rotation steps, each row followed by its count of steps
The counts run from 0 to 352.
[ -9.9   1.5 -10.5  22.3  12.3  19.9  17.6   6.8  20.2  -4.4   9.8  10.0
  16.2   8.5   2.2  -3.8  56.0  -9.8 -11.8  18.9 -13.0 -12.6  18.8  30.0
  -8.0  21.8   7.0  14.3  23.1  10.6 -16.9   4.9 -22.5]  188
[ -6.2 -28.3 -41.5   8.7  -4.3  -4.2 -24.0 -36.1 -19.2  31.1  -6.6 -10.2
  10.0  -1.6   6.3  15.9  17.8 -28.7  -1.6 -19.5   9.2  -3.0  21.6   0.9
  -0.8 -33.8 -10.3  11.0   2.8 -13.3 -15.8  28.6  -1.7]  151
[ -4.0  -2.5 -12.3  18.1 -14.1  15.4  -0.3 -44.8 -36.8  17.8   5.4 -12.0
   3.9  -3.1  -1.4  13.4  26.5 -20.0 -29.3 -25.7 -24.8  -4.2  11.0 -15.7
  14.6 -14.2  32.5  -3.9  14.3 -20.7   4.3  -9.2  10.9]  280
[-10.2  -5.2 -36.1  11.1 -14.1  -7.7  -3.5 -26.3 -19.7  28.8 -26.6 -34.7
  19.3  27.1   3.1  10.8 -10.8 -17.6  15.2 -35.9 -11.7 -18.2  19.1   2.3
  13.1  -0.3   1.0   2.5  -9.2  -0.7   3.1  20.3   3.4]  97
[  5.0  11.7 -44.4  15.6  -0.4  24.3   5.5 -14.2 -22.2  13.1  -4.2 -10.2
   3.5  15.6 -30.7   4.5  37.3 -17.6 -24.3 -18.2 -14.0  -0.2  11.8 -20.3
  -5.0 -13.7  -0.9 -22.6  16.3  -6.0   0.2  10.5  13.1]  163
[-20.0   0.9 -11.0  27.8   0.2   4.3   7.8 -37.6  -2.7  16.5   3.8   1.5
  34.6   6.0   1.6   2.4  39.0 -10.4  -8.5 -12.0  15.9 -13.2   0.5  13.6
  16.1 -13.5 -17.5  17.6  22.0  12.8 -13.7  34.1 -20.2]  246
[ -0.8 -16.9 -25.3   1.8  17.5  -4.0  -0.4 -17.9 -19.1  -5.2 -19.3  -6.7
  -1.7  11.7  -4.9  -8.2  23.9  -9.7 -10.5 -11.7  17.9 -26.7  16.0  37.0
  30.0  15.5 -11.7   6.8 -38.9 -17.8 -19.1   6.2 -15.9]  237
[  5.3 -12.8 -29.9  10.5  26.9  13.2 -13.1  12.7   7.8  -4.2   2.0   0.7
   6.1  -0.7 -10.0 -23.9  54.6  -3.7  -3.4  16.2  -3.7  14.3   9.0  25.1
  -3.0  13.2  20.9 -11.0   8.7 -23.4 -25.7  -6.3   1.9]  6
[  6.6  -8.7 -13.6  29.0 -11.7   0.2  -9.4 -11.6   2.0  10.3 -20.9 -26.8
  36.3  13.4  -6.9   2.2  12.0 -21.0  39.7 -32.3 -18.0  13.1   4.0  32.8
  36.7   0.9  -1.1 -16.1  -7.7 -22.3   5.5   7.1  -5.2]  160
[-19.1  -7.9  10.6  11.7 -24.3  17.3  -5.6 -23.0 -20.8   6.0  -2.2 -22.6
  40.2  -1.5  17.6   3.9 -10.7 -31.7 -18.7  -8.2 -15.8 -25.1  26.6  21.3
  20.2   6.4  -2.7  21.9   2.0   6.9  -3.9  15.6 -29.3]  191
[ -6.0 -25.6 -31.4   4.8   2.4   8.9   3.3 -18.4  -5.0  40.0   7.7   7.9
  -2.7 -18.0  15.8  19.6  46.6 -22.7  -5.8  12.0   8.0   8.7  14.7  19.8
  -4.6 -23.8 -15.7  -6.2  20.5 -17.3 -10.7  19.1  -2.4]  205
[ -4.2 -36.6 -17.7  18.9  -4.9  -0.5 -21.3  -7.3  -2.2   4.2  -6.1 -17.6
  20.2   3.6  -6.6  -0.3  24.6 -26.0  36.3  19.1 -20.6   1.7  27.3  39.0
  25.3  -2.9 -17.8 -16.3 -14.6 -29.9  -7.5   2.0 -15.5]  213
[  6.5   2.3   7.4  13.7  -2.8  11.8  13.5  14.2  22.0  42.8  -4.6 -14.0
  18.6 -24.8  25.4   6.3  13.7 -17.1   1.2  -1.6  -8.9  13.8  -6.6  38.3
  11.0   2.1  29.0   4.9  29.5  -2.2 -10.3  13.2 -16.4]  200
[  8.5  12.0 -26.2  16.7  28.8  18.2  17.9  24.4  12.1  20.3  -1.9  -6.6
  11.0  -2.9  -5.0 -15.7  37.1  -9.9 -12.3  17.5   2.0 -15.6   2.0  25.9
  -7.4   6.2   2.3   8.6  17.8  17.9 -33.1  32.8 -16.6]  29
[  3.3  13.5  -8.0  24.6  -9.1  -2.0  35.2 -13.9   5.0  11.1 -29.6  -8.4
  14.6  11.8  15.5   9.7  26.7 -10.0   5.1 -34.1 -11.0 -21.8   4.8  34.3
  32.3  34.9  -1.4   6.1   7.4  -7.4   6.0  -3.6 -13.8]  248
[  5.1 -10.9  -8.4  11.7  11.0  12.1  25.5   9.9   1.2  28.7  17.9  -9.4
  21.6  -5.5 -14.5  -1.9  47.2 -10.4  -4.5  34.3 -27.9  12.7   5.2  22.6
  13.8  -8.6  10.2 -33.7   9.1  -4.6  -1.6   4.0  -6.9]  53
[-15.3 -12.2  13.7  17.8  -0.4  28.5  -8.0 -16.8 -13.8  10.8  23.5   3.5
  40.1 -13.0  -8.2 -15.0  45.7  -7.2 -30.5  22.2  -2.8  11.8   5.8  14.0
  11.9 -21.4  15.2  -6.2  15.8  -1.3 -14.3  13.6 -22.8]  340
[ 16.3   4.6  -2.9  34.4  15.7   7.3  11.5 -11.2  -9.9  28.7 -10.9  -7.1
  12.4 -13.4  -2.9  -4.3  36.3  -5.3  -6.9   3.9 -14.0  13.0 -15.8  11.6
  34.8  -5.3  38.3   8.0   4.9 -28.3 -15.9  12.8 -10.1]  288
[  1.8 -13.6 -16.1  28.0  -0.6   3.6 -15.9 -11.4  15.2   5.6  -9.3 -15.2
  47.5  10.0  -9.4  -6.3  32.4 -18.0  28.5  -9.5  -5.8  22.6   0.4  35.5
  22.6 -10.8  -1.3 -19.5  11.0  -7.6  -7.9  17.3  -2.5]  159
[-13.8 -26.0   0.0  -1.7  17.9  -7.1   3.4 -19.8 -19.7  14.0  -1.3 -10.7
  17.6   4.2  23.3  -4.7  29.3   0.0  -9.8  -0.9   0.3 -10.7  14.2  44.2
  44.2  14.4  12.6  -9.7 -26.4 -21.4   7.3   3.5 -19.2]  119
[ 18.1  -1.6 -39.3  23.2   7.3   0.4   0.5  10.2   7.4  11.2 -26.8 -23.0
 -10.0   5.0   3.7   1.2  23.3 -23.7  31.1 -27.0 -25.1   6.1  13.5  25.4
  -0.3  27.4  14.7  -4.3   8.7 -21.3   0.5  -7.7  12.1]  154
[-25.5  -7.6 -29.0  -0.6  -4.0   3.6 -26.5 -14.2 -10.7  21.7   1.7 -31.1
  23.3  15.0  14.3  -6.6  -1.1 -19.0 -17.5 -16.7 -27.0  -1.9  15.2  -0.9
 -18.6   3.5  40.2  -4.2  21.5  17.9  10.9  18.7   4.9]  327
[ 28.0   2.9  -6.2  28.5  17.8  -1.9  20.1   2.4 -12.9  17.0 -17.2 -10.1
  -8.7 -10.4  -8.4  -7.0  29.3 -10.6  -3.6   2.3 -17.1  -5.4  -3.5  26.7
  45.0   8.3  25.7  -3.3 -14.7 -34.5 -16.7  -2.4 -10.5]  289
[-17.4  -8.9 -16.4   6.6 -16.3  16.7  -6.5 -18.8 -17.7  13.2  -6.2 -22.1
  39.3   4.1 -10.1   4.6 -12.3 -32.9 -14.7 -17.9   1.9 -13.8  19.6   6.1
   6.6 -18.9 -30.7   5.1  -3.3   5.6 -15.0  23.2 -18.0]  309
[ 11.2  -5.2   1.3  29.0  -3.6  14.7 -14.3 -13.3   1.1  13.5   4.4  -5.0
  44.3  -9.7 -16.9  -7.6  33.1 -15.1  -2.9 -15.9  -0.2  30.8  -8.5  10.3
  21.7 -21.9  19.4 -12.8  18.2 -14.8 -11.6  16.2 -12.1]  223
[-14.7   1.7 -19.8  11.6  -2.6  21.6 -24.4 -30.7 -13.1 -13.5  -2.2   2.0
  29.2   2.4 -15.9  -7.1  32.3 -12.7 -40.0 -38.5   9.8  -7.0  15.3   8.1
  -9.8  -5.8   6.3  16.1  14.6  -9.3 -26.4   5.7  -2.1]  16
[  7.2  18.7 -25.6  28.7  26.4   9.5   3.2   5.4  16.7   4.9 -20.0  -5.8
  11.5   7.5   1.0 -17.2  40.1   0.8   0.7 -16.9  -6.3 -18.3 -12.5  25.2
  -1.7  26.4  32.5  20.9  24.3   0.1 -16.6  14.9  -7.5]  241
[  4.6   3.6 -43.6 -15.8   1.9  22.4  25.2  14.4  -7.8  12.1 -21.6 -30.9
  -2.0  11.8  -7.9  -2.7   4.2 -36.9 -18.4 -21.5 -15.5 -22.3  30.1  17.0
  -7.5  24.2 -15.5 -15.0  -8.4   0.6  -0.4   0.3   2.0]  314
[-26.3 -14.8 -27.8  -9.3 -16.2  26.1 -29.1  -6.4  -8.8  -1.7  -7.8 -27.7
  51.1  22.8  -6.7  -6.7   0.1 -31.0  -9.6 -23.1  -9.8  -4.8  29.7  17.2
 -12.6   6.5  -8.2  -8.9   3.4  15.6   5.8  10.2  -6.5]  103
[  6.5   0.2 -30.0   9.8  -3.8  20.0 -12.6  -7.6  -4.2  31.4 -18.1 -20.8
   2.5 -22.9   8.6   5.9  -7.6 -31.5 -19.4 -25.2 -11.8   2.4  15.8   8.0
 -19.9 -13.7  26.8  23.1  32.3  -8.4 -20.1  24.4   3.3]  145
[ -0.7   0.4 -16.2   7.7  15.5  29.4  10.3  -6.3  -9.6  13.2  14.7   9.8
 -12.8 -17.2  -3.0  -0.8  58.0  -9.6 -45.0  17.5  -4.2  -5.1  12.1  17.8
 -11.0   3.0  18.6   9.9  21.1 -11.6 -21.8  -0.2  -4.0]  346
[ 14.6 -26.8  -7.1  17.4  12.0  -9.9  -7.6 -15.3  -8.2  23.4 -11.2 -13.2
  18.2 -14.3  10.6  -3.9  27.2 -14.5   8.4 -15.9  -9.8  23.4   2.5  41.5
  42.4  -3.5  13.9 -20.0 -12.9 -42.0  -3.2   0.7  -5.8]  1
[ 13.5   4.8 -12.6  28.6   6.4  16.4  31.1 -10.7   3.5  -1.3  -3.5   8.6
  -3.7 -13.0 -14.4   2.1  50.4 -19.1  -3.3  10.0  -5.1  -9.8  10.1  30.7
  21.5   6.6 -17.1   1.4   1.7 -33.3 -21.7 -14.9 -15.7]  77
[ 11.2  -3.1 -30.2   3.5  14.4  11.8   2.2   7.3  13.7  -6.6  -9.1  -5.3
  22.9  10.5 -19.1 -18.4  55.5 -14.2  -9.7 -17.6  -1.7  18.4  11.5  31.9
   3.0  11.4 -12.2 -33.4  11.8 -16.5  -9.7  -2.8  -0.4]  165
